128 stands for zero in the data rows.
Here are some points:
[109, 126, 136, 121, 105, 169, 138, 150]
[151, 136, 127, 149, 119, 159, 124, 136]
[189, 122, 155, 154, 176, 141, 119, 126]
[151, 220, 94, 121, 119, 103, 105, 117]
[119, 168, 108, 98, 115, 94, 124, 98]
[128, 126, 136, 144, 129, 117, 161, 108]
[128, 136, 145, 158, 101, 122, 133, 168]
[161, 108, 103, 102, 213, 141, 101, 117]
[128, 145, 136, 135, 133, 145, 133, 122]
[170, 112, 145, 140, 171, 117, 143, 103]
[119, 122, 155, 140, 96, 131, 119, 145]
[114, 136, 99, 121, 147, 89, 124, 117]
[109, 140, 159, 177, 91, 145, 138, 145]
[133, 98, 113, 112, 110, 159, 101, 98]
[105, 117, 141, 112, 157, 131, 119, 159]
[142, 159, 103, 112, 162, 94, 152, 94]
[119, 126, 99, 140, 133, 117, 101, 131]
[100, 154, 150, 168, 110, 113, 143, 159]
[133, 84, 108, 130, 133, 127, 105, 126]
[128, 126, 99, 88, 105, 113, 96, 131]
[109, 117, 131, 140, 110, 131, 143, 154]
[137, 136, 155, 140, 147, 122, 110, 103]
[133, 117, 145, 191, 110, 117, 161, 117]
[128, 140, 117, 102, 124, 159, 115, 126]
[137, 108, 113, 107, 133, 122, 82, 103]
12 more points follow, each with its number after it:
[109, 136, 113, 126, 119, 122, 115, 131] 0
[123, 103, 122, 135, 157, 155, 157, 103] 1
[137, 136, 164, 154, 110, 122, 147, 150] 2
[95, 178, 117, 107, 91, 117, 138, 112] 3
[203, 89, 117, 107, 157, 127, 96, 131] 4
[161, 159, 131, 172, 129, 141, 129, 140] 5
[128, 108, 89, 112, 152, 113, 119, 150] 6
[151, 182, 122, 107, 138, 89, 147, 94] 7
[212, 94, 113, 84, 255, 108, 91, 108] 8
[128, 112, 141, 116, 152, 108, 105, 126] 9
[105, 145, 103, 116, 138, 103, 166, 117] 10
[137, 98, 108, 107, 91, 150, 115, 136] 11
Which two of these numbered points are nearest to each point below, looking only along the 3 directions in which the first points spread most? Their numbers follow each, nearest first.
[95, 122, 141, 172, 119, 108, 147, 131] > 2 5
[105, 98, 127, 93, 138, 108, 77, 117] > 6 11
[255, 84, 89, 88, 255, 103, 82, 154] > 8 4
[147, 108, 117, 102, 110, 108, 91, 126] > 6 9
[119, 150, 127, 130, 115, 145, 110, 126] > 0 10
[151, 112, 122, 126, 105, 159, 87, 140] > 11 6
[114, 126, 108, 121, 115, 85, 152, 98] > 10 0
[161, 122, 136, 140, 115, 122, 157, 140] > 5 2
[193, 89, 108, 112, 162, 122, 101, 136] > 4 9
[151, 103, 108, 107, 96, 155, 87, 117] > 11 6
[142, 136, 85, 154, 96, 99, 175, 98] > 10 5
[123, 131, 164, 126, 171, 150, 119, 154] > 1 9
Now 12 new points, numbered from 0 again:
[142, 103, 136, 98, 129, 122, 119, 108] 0
[128, 136, 145, 182, 110, 127, 133, 103] 1
[105, 117, 113, 186, 115, 141, 138, 117] 2
[165, 117, 131, 144, 119, 145, 115, 164] 3
[114, 112, 108, 154, 115, 127, 119, 112] 4
[81, 126, 127, 107, 101, 113, 101, 103] 5
[100, 126, 169, 154, 129, 145, 147, 108] 6
[109, 117, 117, 163, 96, 150, 157, 136] 7
[91, 131, 122, 107, 129, 122, 96, 126] 8
[189, 126, 103, 112, 143, 141, 101, 154] 9
[142, 94, 99, 93, 176, 103, 77, 103] 10
[91, 192, 150, 107, 115, 113, 143, 103] 11
Which two of these numbered points are nearest to each point below, looking only along the 3 directions in which the first points spread most? Their numbers follow each, nearest first.
[142, 84, 131, 121, 218, 108, 105, 159] > 9 0
[100, 136, 141, 149, 110, 136, 105, 187] > 7 2
[123, 126, 136, 79, 110, 141, 110, 122] > 8 5
[133, 140, 131, 126, 110, 145, 124, 89] > 4 0
[207, 94, 113, 102, 171, 113, 101, 126] > 10 9
[109, 154, 131, 126, 124, 145, 129, 131] > 4 2
[128, 145, 136, 130, 133, 127, 133, 126] > 4 1
[114, 131, 150, 135, 124, 150, 152, 145] > 2 6
[86, 131, 117, 116, 87, 131, 91, 108] > 5 8
[147, 136, 117, 102, 110, 122, 110, 122] > 8 5
[147, 98, 113, 116, 176, 113, 157, 103] > 9 0
[105, 112, 113, 130, 110, 145, 166, 159] > 7 2
